0: [2 4 5 7 5 6 3 2 7 4 4 5 5]
1: [9 6 4 2 8 6 6 6 1 6 5 1 3]
2: [1 5 6 7 4 3 0 2 5 5 6 4 4]
3: [2 3 3 6 4 6 5 4 5 3 5 6 6]
4: [8 7 4 3 6 4 7 5 2 9 4 0 4]
5: [7 4 4 4 4 3 4 4 3 5 6 2 7]
6: [3 6 5 7 5 3 3 4 6 4 5 5 5]
7: [3 6 2 3 7 4 4 5 5 3 5 3 5]
8: [5 4 4 3 3 3 5 4 5 3 6 5 6]
9: [4 5 5 7 5 5 3 5 8 5 5 4 4]
10: [0 4 4 4 3 5 4 3 9 4 6 6 5]
11: [2 4 4 6 4 4 6 2 6 2 4 9 4]
12: [0 7 4 4 4 6 4 5 5 4 5 6 5]
13: [1 3 3 8 0 5 2 3 8 6 7 5 5]
14: [9 3 4 1 6 6 9 7 0 6 3 2 3]
15: [0 3 5 4 4 4 2 3 6 3 6 5 9]
16: [3 5 5 4 6 6 6 5 4 6 2 6 4]
17: [4 5 6 5 3 6 4 4 6 3 4 5 5]
18: [3 7 4 5 3 6 3 4 4 3 5 5 5]
19: [5 2 3 3 2 6 5 4 7 3 7 4 4]
20: [4 3 3 4 2 4 6 3 5 6 4 6 5]
21: [9 4 6 2 6 3 6 4 2 9 5 1 3]
22: [6 4 2 4 5 6 5 5 2 8 3 2 4]
23: [1 3 6 6 2 5 3 4 8 4 6 6 7]
24: [9 6 3 1 5 4 7 6 1 5 3 3 5]
25: [9 5 3 3 6 3 6 6 4 5 8 1 3]
26: [1 3 6 5 7 3 1 3 5 6 4 7 4]
27: [3 5 6 6 5 4 5 4 5 4 4 6 3]
28: [5 5 3 4 5 5 7 3 5 6 4 4 6]
29: [6 5 6 4 6 4 6 5 3 5 4 5 3]
30: [9 4 5 1 6 4 7 5 3 8 5 2 3]
31: [3 4 5 6 3 6 4 6 6 4 3 5 5]
32: [0 7 5 5 1 5 5 2 8 4 6 5 4]
33: [2 4 6 5 5 8 3 4 5 2 4 5 4]
34: [1 4 7 6 4 4 2 3 8 4 6 7 4]
35: [9 6 2 2 8 5 8 7 1 5 3 1 4]
36: [2 6 5 6 5 3 3 2 8 4 5 5 7]
37: [0 4 5 9 6 3 2 5 8 3 5 5 3]
38: [3 3 4 5 2 4 5 8 7 1 4 6 4]
39: [9 7 5 2 8 2 5 5 1 5 3 2 7]
40: [1 5 4 5 3 5 5 4 5 6 2 4 9]
41: [2 3 4 3 2 2 3 5 9 9 2 5 2]
42: [4 4 5 5 4 5 5 2 5 5 6 5 4]
43: [6 7 4 2 3 6 7 6 2 3 5 3 4]
44: [5 6 4 4 4 7 4 4 5 3 3 5 4]
45: [5 3 4 4 4 6 5 5 4 6 6 4 3]
46: [6 3 5 2 3 4 6 6 4 7 7 1 5]
47: [9 5 4 2 7 3 8 6 0 7 5 3 4]
48: [1 4 5 7 4 3 3 5 9 3 4 6 5]
49: [8 4 6 4 5 3 5 5 3 7 6 4 4]
50: [2 6 6 6 2 5 3 5 6 2 3 6 3]
51: [1 4 9 6 3 6 2 3 8 4 3 6 4]
52: [1 4 5 4 3 5 4 3 8 4 3 8 5]
53: [1 5 6 4 2 5 3 3 7 4 5 9 3]
54: [7 5 2 3 6 5 6 7 5 4 5 4 4]
55: [3 4 4 6 7 4 1 4 7 3 7 5 4]
56: [2 4 6 6 5 3 2 4 7 5 6 6 4]
57: [4 3 4 4 2 3 6 9 5 4 4 4 4]
58: [2 4 6 7 3 5 4 3 7 2 5 5 3]
59: [3 5 6 6 3 5 2 3 7 5 4 8 4]
60: [3 7 5 4 4 5 2 4 5 3 4 8 4]
61: [2 6 5 6 3 5 4 5 7 2 4 5 4]
62: [3 6 6 5 2 4 3 6 4 5 3 4 5]
63: [1 4 5 5 3 4 1 3 6 9 5 4 4]

[4 4 5 4 6 6 3 4 3 2 2 9 3] 60 44 33 27 16
[1 4 4 5 1 5 4 7 4 1 3 8 6] 38 50 31 3 61
[6 4 4 3 7 4 6 6 3 4 4 5 4] 29 54 16 45 49
[6 5 6 6 5 4 4 3 2 6 4 5 3] 29 49 27 42 45
[2 5 5 5 3 5 2 4 6 5 4 8 6] 59 52 60 53 23
[3 5 6 4 3 5 4 2 5 4 3 5 6] 17 42 18 44 0
[9 4 5 1 6 4 9 8 1 5 3 1 4] 14 35 24 47 30
[4 5 3 6 3 6 3 3 4 3 4 4 5] 18 44 17 3 31
[7 4 5 3 6 5 6 6 4 4 5 6 4] 29 54 45 49 8
[0 3 4 8 4 3 4 6 6 3 6 5 3] 37 48 58 56 61
[6 4 3 2 3 5 8 3 2 5 4 4 5] 28 43 20 24 45
[9 5 2 2 7 4 7 6 0 7 6 4 2] 47 1 30 24 35
